Each path is a new rotation, seen through one point. The rows after it are directions, each followed by how far the rotation turns it, in degrees per step (0 if it stays put).
Each turn is a multiple of 5 degrees from 10 to 175, or 0.
Each row of a path follows its step; steps can be skipped.
path 1
step 0: [ -3.2  15.4 -15.5  34.7  -0.7 -17.5 -21.9   7.0  35.6 -16.7  -4.9  13.1
 -16.9 -11.0  19.2 -12.8   9.4  18.4   3.7   2.4  14.7   7.4  -3.2 -34.9
  -2.3 -11.3  -5.4 -12.5  20.8 -27.1 -15.9   8.7 -34.6   1.6   8.8  -1.4
  34.8 -11.8  -1.5  -0.4   6.4  -3.5  -6.9  -5.4 -10.7 -17.4  -0.4 -16.8
 -17.8 -13.5  14.7  22.1  -3.5   6.4 -11.2  37.4   3.8  21.8   3.4 -10.2
  -6.2]
step 1: [  2.1  40.9 -14.5   1.5  29.1   0.6   4.3 -12.8  17.1  13.8  13.0   2.9
  -4.9  22.4   0.2  -3.7  -7.2  21.4  -3.1 -14.2  20.0  10.6   9.8 -16.8
  14.7  -6.0 -15.8 -33.9 -23.1  12.3   1.1  -1.5  23.8 -12.5  38.0  14.3
 -23.4 -41.1 -11.6  21.8 -13.2  -3.0   5.5  -2.1 -23.2  -8.0   0.2  -8.7
   3.2 -26.6  -0.6   2.3  14.1  18.2  11.1  13.5  -9.1   4.1   2.5  14.2
   0.9]
step 2: [ -2.9 -21.4 -11.8 -10.8 -16.2 -27.5  -0.4  17.9  -5.5  10.5  -4.3 -11.9
 -21.4  -2.0 -21.2   1.3   1.4   3.8 -22.1   6.4  10.3  40.9  20.3 -19.3
  -0.2   2.2  -9.4 -29.3 -10.5 -25.5  -2.8  39.2  16.4 -13.5   4.1 -23.0
 -14.7  -8.5   1.7  -4.4 -26.7  -6.9  10.1  -5.1  -5.1   4.0   6.1  22.3
 -25.1 -20.8  11.8  18.3   0.9 -30.6 -18.1  24.2  -2.5  -9.9   9.1   2.6
  -3.8]
step 3: [  0.2   8.9 -22.4  10.7  18.1   7.5  -5.9 -20.6  13.9 -12.6  15.9  -4.8
   3.8 -20.8  10.0   6.3 -17.4  35.5 -37.0   6.4  32.7  15.5  17.0 -12.2
  13.2  -5.1 -20.5   2.1  22.9  -5.6 -14.1  -0.8  10.4  13.2   7.3   5.9
  -2.3  35.0  -0.2  -9.4 -26.0  19.8 -13.4   4.3 -15.6 -17.4  -7.9  12.1
  -5.5  -8.0 -17.2  19.2  10.4  13.6 -20.1   8.4  -7.2 -24.9 -17.9 -28.2
  -7.8]
step 4: [  2.5 -16.6  -6.2  -4.5  15.0   2.3   5.7  -3.8   1.5 -11.4  -1.2  11.0
  -1.1   5.5 -23.5   9.8  -6.8 -14.3   7.1   2.0  15.5   0.7   2.1  14.8
  -6.2  18.8 -11.6 -32.5  24.9   0.4  -9.0 -10.0  29.2  17.4  41.9  24.8
  -2.6 -21.2   9.3 -13.8  -6.1 -18.5   3.6  12.5 -19.8  -2.4 -19.1   8.4
 -24.1   2.1  17.8  10.3  25.7   4.9  17.6  30.0  26.3  -2.7  15.4 -30.6
 -17.9]
step 5: [ 29.0   5.4  -5.3  -4.4 -29.8   7.0  -7.1  13.0  20.7   6.5  -7.9 -17.2
  24.8 -41.4 -11.4 -13.9  13.9   1.4  -8.4  -7.0  -9.8  17.0   6.8 -32.2
  11.5  -0.5 -35.2 -29.8  -0.5  -9.8  -5.4 -15.3  21.3   5.9   4.2 -12.9
  18.5 -12.6   8.5   4.2  -6.5   6.4 -12.9   2.0  -4.5 -13.6   5.6  -2.4
  26.9   1.8  27.9  -1.8  32.0 -13.9 -26.1   4.6  21.6  -8.7  11.0 -12.7
   2.9]
step 6: [  7.5  30.2 -30.7  20.6   6.5   2.2  12.5 -12.5   6.6 -24.3 -16.6   5.8
  -3.9  -8.6 -18.2 -16.3   6.1  17.8  18.3   8.7  21.3  24.7  -9.7   4.0
   8.2 -10.0  -3.9 -34.0  20.4  13.1  -9.6   0.7 -19.2  -2.1  17.0   0.0
 -35.4  12.6  10.9 -21.0   7.8   3.0  13.0   4.9 -23.9 -10.9  27.6  10.8
  10.3   4.9  22.3   8.5   9.0  -1.0 -10.0 -16.8 -23.9  19.5  13.7 -24.3
  -6.0]
step 7: [ 14.3  16.4  16.7  -4.4  22.2 -20.5   2.8   2.7  16.5 -11.9 -35.0  -6.6
  -4.6  29.6  -2.4 -11.4   6.1   5.0 -17.9  16.9  -6.7  22.3   9.8 -21.5
  29.3   7.0 -10.3 -23.0   7.2  -5.6  11.0  13.9  -1.8  30.5 -12.9  11.4
 -13.7 -26.1   7.9  16.3  -7.0 -13.9 -20.2  12.2  -8.8  12.9  13.0  31.0
  12.7  11.0  -3.9 -10.8   8.5   3.9  12.4  31.0  17.4   5.4 -12.6 -19.1
 -22.9]
step 8: [  3.8   7.0  -1.1   4.7  -3.5 -17.4  -3.5  -9.4  -4.1   3.8  -7.7  -9.0
   5.9 -22.6  -4.0  14.4  11.5  11.2  16.5  12.1   5.8  21.5 -13.5 -32.4
   0.0  10.2 -10.8 -39.5  -0.8 -27.0 -19.7  -2.9 -24.7 -30.0  15.5 -10.5
   4.9  -8.5  -4.7  11.2 -13.0 -14.7 -19.0 -20.8  -1.0 -40.3 -27.8  10.9
  -0.5  17.4 -23.5  30.2   4.5   3.5  -5.0   3.3  -1.6  10.4 -20.5  -7.3
 -31.1]
step 9: [ 23.3  19.8 -26.6  51.0   1.9  -8.4  -6.4  -7.9  -1.0  -6.2  11.1   6.2
 -15.4   5.3  -5.0  24.7 -20.4  26.9  -6.1  12.8 -19.2  15.6  12.4 -19.2
   8.0   2.2 -11.7 -22.2  -6.5  29.2  -5.0 -15.1  -8.1   3.7  27.8  -1.5
   5.2   2.6   2.4  16.7  -3.0   3.0  25.1  12.3   2.8  10.7   3.4   8.8
 -14.2 -41.0  16.6   0.7  10.6  12.1   0.0  15.7   8.8   8.7 -10.2   0.2
 -32.5]
Speeds:
[  2.7  -0.4  -0.9  -5.9   0.9  -0.1  -6.8  -1.5 -10.4   0.6   0.7   1.8
   5.3   0.3  -3.2  -4.3   3.7  -9.3  -4.2  -6.3   1.5  -6.1   5.8  -5.5
  -2.4   4.5  -1.3  -7.5  -0.6  -6.5  -1.4  -0.1   1.3   1.6  -2.3  -4.1
  -3.2  -7.1  -1.9   1.6  -6.3  -8.5  -2.8   1.1   4.9   2.3   5.5  -3.6
  -2.1   4.8   2.3  -0.5  -8.2   0.9  -5.7  -4.7   2.4  -4.8  -2.2   2.5
  -6.0] -> 125
[ -1.6   5.0   1.4   4.3   0.7  -3.5  -1.8  -2.5   2.4   0.0  -8.3  -7.7
   8.6  -5.2  -7.9  -1.5  -2.0  -1.7   9.6  -2.4   3.9   1.3   6.1   8.2
   0.1   2.3   5.2   1.8   1.5   0.0  -4.6  -2.6  -0.2   3.8 -10.6  -3.0
   1.9   0.0  -6.4   3.5   7.8  -3.8  -0.6  -1.4  -2.0   0.9   6.5   1.0
   5.4   3.9   0.6  -0.2   5.1   2.2   0.7  -0.4   4.1   0.0   7.5  -6.1
  -1.8] -> 45
[ -4.2  -0.2   5.7  -0.8   1.7   0.1   2.3  -2.5  -0.5   1.5   1.1  -2.9
  -2.2  -1.1   3.0  -1.7  -4.7  -0.4  -2.9  -0.9  -0.5   2.6   1.4  -1.3
   6.0   8.2   3.6   4.5  10.8   0.1  -0.5   5.5  -8.1   3.3  -5.7   6.3
  -3.3   1.2  -3.4 -11.3  -4.9   2.5 -13.2   0.1  -7.0  -1.0  -0.3   1.2
  -5.8   3.3  -1.8   2.1  -5.3  -0.8   4.5  -1.7   7.9   1.8  -3.5  -0.7
  -2.4] -> 90
[ -1.4   5.7   4.2   3.8   0.2  -1.0   1.6   0.1  -8.3   3.3   1.0  -5.9
   3.0   6.0   4.4   8.9   4.1  -1.1  -3.6  -0.1   0.0   8.3   4.2   2.6
   0.3  -0.9   5.3   0.1  -0.3  -0.2  -4.2   6.5   0.9  -4.6  -0.3   1.8
  -5.1   6.1  -4.3   5.8  -3.6  -8.0   3.7   2.8   5.7   1.5  -4.3   2.8
  -3.1   2.6  -8.1   2.7   6.3  -4.4  -2.4   3.4  -1.7  -2.6 -10.3  -6.1
   1.8] -> 65
[-3.6  3.4  3.5  1.5  6.5 -1.2 -4.5  3.2 -4.8  1.0  1.2 -3.8  0.6 -0.3
 -1.0 -7.7  3.0 -2.8  1.9  7.6 -3.5  2.1 -9.4 -3.3 -0.8  4.5  0.8  4.3
 -3.6  1.1  5.9  1.1 11.3 -2.1  3.5  7.8 -1.9 -5.8  2.8  7.8  0.7 -6.2
 -5.0 -2.8 -8.2  2.2 -4.8  5.7 -2.4  3.8 -3.2 -1.4  1.2  1.9  1.3 -1.1
  3.9 -5.0  7.8  2.0  3.7] -> 120
[  2.0  -1.2   1.5 -11.1   6.4  -3.1  -0.5  -1.5  -4.9  -2.7  -4.8  -7.4
  -1.4   1.1  -5.3   6.8  -8.5   2.7  -4.3   1.1   1.5   6.6   0.9  -3.0
  -7.5   2.1  -5.5  -1.5  -3.1  -3.1   8.5  -2.9  -6.6   1.4  -0.6  -5.0
   2.6   4.3  -2.7   2.0   5.3   2.2   6.3  -2.3  -5.4  -1.7  -1.7   5.1
  -2.6  -1.8  -7.2   3.0  -4.9   4.0   5.6  -1.9  -0.9  -6.5  -0.7   2.4
  -3.1] -> 65
path 2
step 0: [-19.4 -15.5  25.0 -13.0  24.9 -12.3  16.0  13.7 -42.3   6.6 -12.2  -3.9
  10.8  24.7  -5.2   8.0  -1.2  -6.3  13.6   0.1 -20.7   7.3   8.9  19.1
 -15.6 -26.7   2.0  -0.9  -1.4 -13.5   3.8  16.9  14.6   4.4  -1.4  11.0
  -9.8   0.7 -21.1   9.6  15.4  30.9 -16.5 -19.6 -25.8  -6.7 -37.7  28.0
 -12.5  -3.1  17.6  -5.1 -25.5   7.1   9.0 -19.3  18.5  15.9   5.8  -9.5
  -7.9]
step 1: [  3.7 -24.6  20.5 -18.8  28.7 -13.4  25.4  13.2 -24.7 -17.7   9.5  17.3
  10.3  11.0  20.6  -9.6  -5.7 -15.1  -2.7  -3.9  -5.2  14.7 -10.3  14.6
   2.8 -18.4  16.7  18.0 -24.6  -8.7  13.6  19.8  -5.3 -17.0  22.7  24.4
   2.0  20.9 -24.9 -22.3  34.5  12.9 -25.7 -12.3  -0.9  10.5  -0.3  19.8
  18.9  -4.1  -2.0 -31.6  -8.6 -15.5 -14.4  -2.7  -9.8  -3.3 -12.2  -7.9
 -16.1]
step 2: [ 39.6 -18.5  -7.7  -8.6  21.2   0.2  34.1   2.7 -35.8 -15.6   3.2  -2.9
   8.8  24.8   5.5   8.8 -14.9 -30.5  12.6 -11.9 -18.3   5.3  -1.5  12.4
  18.6 -11.3  20.5  14.3  -6.8 -17.2 -17.0  20.4 -14.5   4.2  -2.8  -5.0
  -6.5  -6.6 -25.7 -16.4   7.2  12.9 -10.5  -6.6 -10.9 -28.5  31.1 -16.0
   9.6   6.2   6.2  -3.9   9.8   7.5  13.0  -6.6   3.3 -34.5  -2.7  -5.1
 -16.2]
step 3: [ -1.8   3.7 -28.9  -5.6  -7.1   1.5   3.5   0.8 -25.3  -5.9   1.6  12.0
  12.6  31.3 -14.7  21.1 -14.7 -22.2  -2.1  11.6  21.0   7.8  -0.5  23.2
  -1.9 -30.4  37.1   6.0   4.2 -12.1  -6.0  -0.8  -8.3  -4.7  17.4  17.3
 -19.2  -2.4 -17.6 -30.1  19.5  -5.4 -10.6  -9.0   6.2 -28.0 -19.1 -19.1
  -3.1  18.0  -0.6  -4.5   5.9  33.0  39.1 -10.1  -6.8   4.7  -7.3 -21.6
 -12.9]
step 4: [  4.9  27.1   4.6   4.3  12.7 -13.5  -8.4  -9.5   0.8 -12.5 -10.6  -2.2
   1.0  26.7   1.0   0.8 -29.5 -10.2 -12.0  33.9   4.8  20.2 -22.1   7.1
   6.0 -42.2  20.7  17.5  -2.3   3.3   1.4   2.1   7.1 -13.1   1.7  20.6
 -23.7  14.6 -12.1  -5.8   5.5 -11.5 -17.1 -41.4   2.2 -32.0  13.0   3.9
  11.9  15.3 -11.1   1.2  38.4 -26.0  22.2  -3.8   9.7  11.3  -1.0   3.7
   4.0]
step 5: [ 14.5  -5.0  10.1   7.3  14.2   4.1  14.8   5.6 -22.5 -10.3  -5.0 -16.2
  14.0  27.5  10.4  13.7 -34.2 -16.9 -23.2  27.0   0.1   3.1   8.3  -7.1
  16.8 -16.8  17.4  18.7  -9.6 -14.3  19.2   8.4  17.4  -5.5 -18.2  31.4
   1.0 -19.4  30.7   6.7 -14.1  31.4  13.8 -23.1  22.0 -14.3   3.1  -4.9
 -14.7  10.4   1.1  17.8  10.3 -17.4  22.0 -16.9   4.2  15.8 -20.6   8.5
  -3.5]
step 6: [ -7.7  -8.6  14.6 -29.3  -1.8  -5.9  23.3   2.7   4.7 -15.8  -9.2   4.4
   4.4  44.2  13.1  32.8 -19.7   1.4  -8.4  10.5   9.7  -0.6  -5.8  -1.6
   6.0  -4.0  11.6   2.5 -18.4  16.8  24.0  -0.5  17.0   8.7 -17.7  18.5
 -24.9 -10.0  -6.2  19.4  32.5  14.3  18.5 -18.4 -10.0 -14.9 -25.4  18.5
 -35.0   3.3 -20.4  -8.6 -17.4  -2.2  16.8 -14.6  12.2  -3.0 -13.6   9.0
 -12.6]
step 7: [-17.9 -19.1  10.1 -11.0   1.7  -7.8  26.4   5.8   9.0  -8.2 -10.2   5.5
 -17.3  16.9  -1.9 -12.1 -22.0  11.5   1.0  -6.3  -8.1  17.5 -40.7   3.8
   3.5 -22.0   8.2 -13.1 -47.8   4.4   6.1   9.5   4.6 -18.7   4.8  22.7
 -31.0  -6.9   8.4   3.9  24.2  41.2   0.0  -6.1  -9.9   5.5  25.5   3.5
 -14.3   9.7   3.8 -24.9   4.7 -13.7  11.7   1.9 -11.1 -13.1 -19.2  -6.6
 -23.8]
step 8: [ 25.5 -19.8   4.9 -16.9  10.9 -17.0  20.0  12.7  23.4  -7.4  -7.1  11.7
   3.0  12.7 -13.5  24.9   5.4 -19.8   0.2 -13.5 -12.6  19.0   7.6 -27.5
  16.6 -24.7   2.3  -3.3 -28.6 -11.2 -10.3 -15.2  -1.1   3.5 -17.9  41.7
  -6.8 -12.8  -5.6 -18.4   5.6  17.4  -1.7   3.0 -13.6   6.2  37.4 -10.3
   8.6  13.9  -3.1  11.8  -1.7  14.4  22.4  -9.7  -8.1 -25.6 -35.3   1.4
 -20.1]
step 9: [  2.6 -30.3   0.4  -2.7   4.4 -24.1   6.8  -9.0   5.7  26.3  -7.3  13.2
  12.2  21.9 -27.4  20.9   7.8 -13.7   0.4  21.6   5.8   5.3   0.8   6.2
 -18.6 -40.0   3.3 -15.9 -19.6 -16.2  -9.2 -16.4 -12.7   2.9  -2.5  17.6
 -32.3 -12.6 -11.5  -9.0 -12.1  17.1  17.4   5.8 -33.2 -31.4 -10.3  14.4
   7.3  17.0  -5.3  -7.3  16.5  32.9  19.9  -5.8  -4.9  -6.8  -8.7  -0.8
  14.8]
Speeds:
[ -4.2  -2.2  -3.7  -1.8  -3.2  -5.0  -4.1   6.8  -0.7  -2.0   0.1   0.6
   8.1  -1.2  -4.6   6.6   2.3  -7.3   3.2  -2.4  10.3   6.1   4.6   1.9
  -6.0  -1.7   0.9   4.0  -3.2  -3.1   4.0  -9.8   2.0   9.2   3.1  -5.2
  -0.1   0.1  -0.7   1.6   1.8  -1.8  -1.8  -2.9  -1.6   3.3  -0.7  -3.5
  -4.3  -1.4  -2.9   1.2 -13.5  -1.2   3.9  -4.7  -0.5   4.0  -0.6   1.3
   3.8] -> 130
[-2.8  1.9  3.0 -1.4 -6.1  0.1 -3.0 -3.7  0.9  6.2  9.8 -0.7 -6.8 -1.8
 -6.7 -0.7 -5.9  1.2  2.6 -9.5  5.5  6.6 -5.4 -0.8  4.7 -4.9  0.1  0.8
 -7.4 -5.1  4.1 -2.3 -0.3 -5.2  2.6  4.9  3.1  3.3 -7.5  4.3  0.7 -3.6
  0.0 -6.7 -1.2  1.7  0.6  2.1 -1.8 -6.0  6.0 -2.4  4.2 -3.1 -3.3  4.3
  3.3  7.7  4.8 -3.0 -2.7] -> 115
[-4.3 -9.0 -0.6 -2.1 -3.8 -0.5  1.5 -7.6 -3.0  1.9 -7.0  7.2 -2.0  2.6
  4.5 -6.4  3.0 -4.6 -6.8 -5.7  3.1 -0.1  4.0 -0.9  0.6 -0.9  4.4 -5.4
 -4.9 -4.1 -0.9  3.9 -2.9  2.8  2.3 -1.9  2.9 -2.0 -2.2 -3.9 -0.1 -6.2
 -6.3  4.1 -9.7 -4.9 11.2 -0.8  4.5 -2.9 -4.4  4.5 -0.5  6.5 -0.4  5.0
 -0.4  4.4 -2.7 -0.5 -0.3] -> 55
[-2.0 -2.2  1.4  5.4 -1.0 -2.3  6.3  3.4  7.0 -0.5  2.7  3.6  5.2 -3.1
 -5.0 -1.9  1.0  4.4  3.1  0.5 -3.7 -1.8  0.4  3.6  4.3  2.9 -2.2  1.0
 -2.6 -8.1  6.4 10.4  5.1  2.2  3.0  5.9 -2.7  0.9  6.8  6.9  0.5 -1.5
 -5.4  2.6 -4.3 -0.1 -4.0 -0.3  2.9 -3.3 -7.7  1.9 -7.1 -2.7  1.5  3.8
  9.4 -6.3  0.7 -2.8 -9.0] -> 55
[ -2.2  -2.0  -1.1   0.3  -6.5   8.7   1.2   3.4  -0.5   2.8   0.2   2.2
  -5.6  -1.2   7.5  -0.1   4.0  -4.9  -2.0   5.7  -1.6   1.2  -2.6   3.1
   2.0  -0.4  -7.9  -3.5  -1.4   0.4   3.2  -1.1   2.5  13.5   5.4   3.9
  -1.3  -4.8  -1.6  -4.6  -4.0  -3.3   6.5  -7.2  -0.9  -1.9  -4.2   0.0
  -1.7  -3.6   2.0  -3.0   4.0   7.4  -2.0 -10.8   3.9  -3.6   4.5  -3.9
  -5.1] -> 115
[ -4.5 -10.1  -0.3  -6.3  -0.5  -2.3  -1.3   1.9   1.6  -2.8   3.1  -5.0
   3.6  -5.3  -2.0  -3.7   5.8  -4.1   6.7   2.3  -8.7   5.5  -1.3   1.7
   0.0   0.0   4.1  11.6  -0.9   3.3  -3.5  -0.4 -12.3   1.7  -3.0   3.3
  -5.8  -1.8  -0.6   3.8   2.7  -2.4  -0.2   0.8   1.2   2.4  -2.4  -5.7
  -2.1  -2.1  -2.9   2.9   8.8   7.7  -5.2   3.8  -1.6   1.8  -0.7   0.2
  -3.0] -> 55
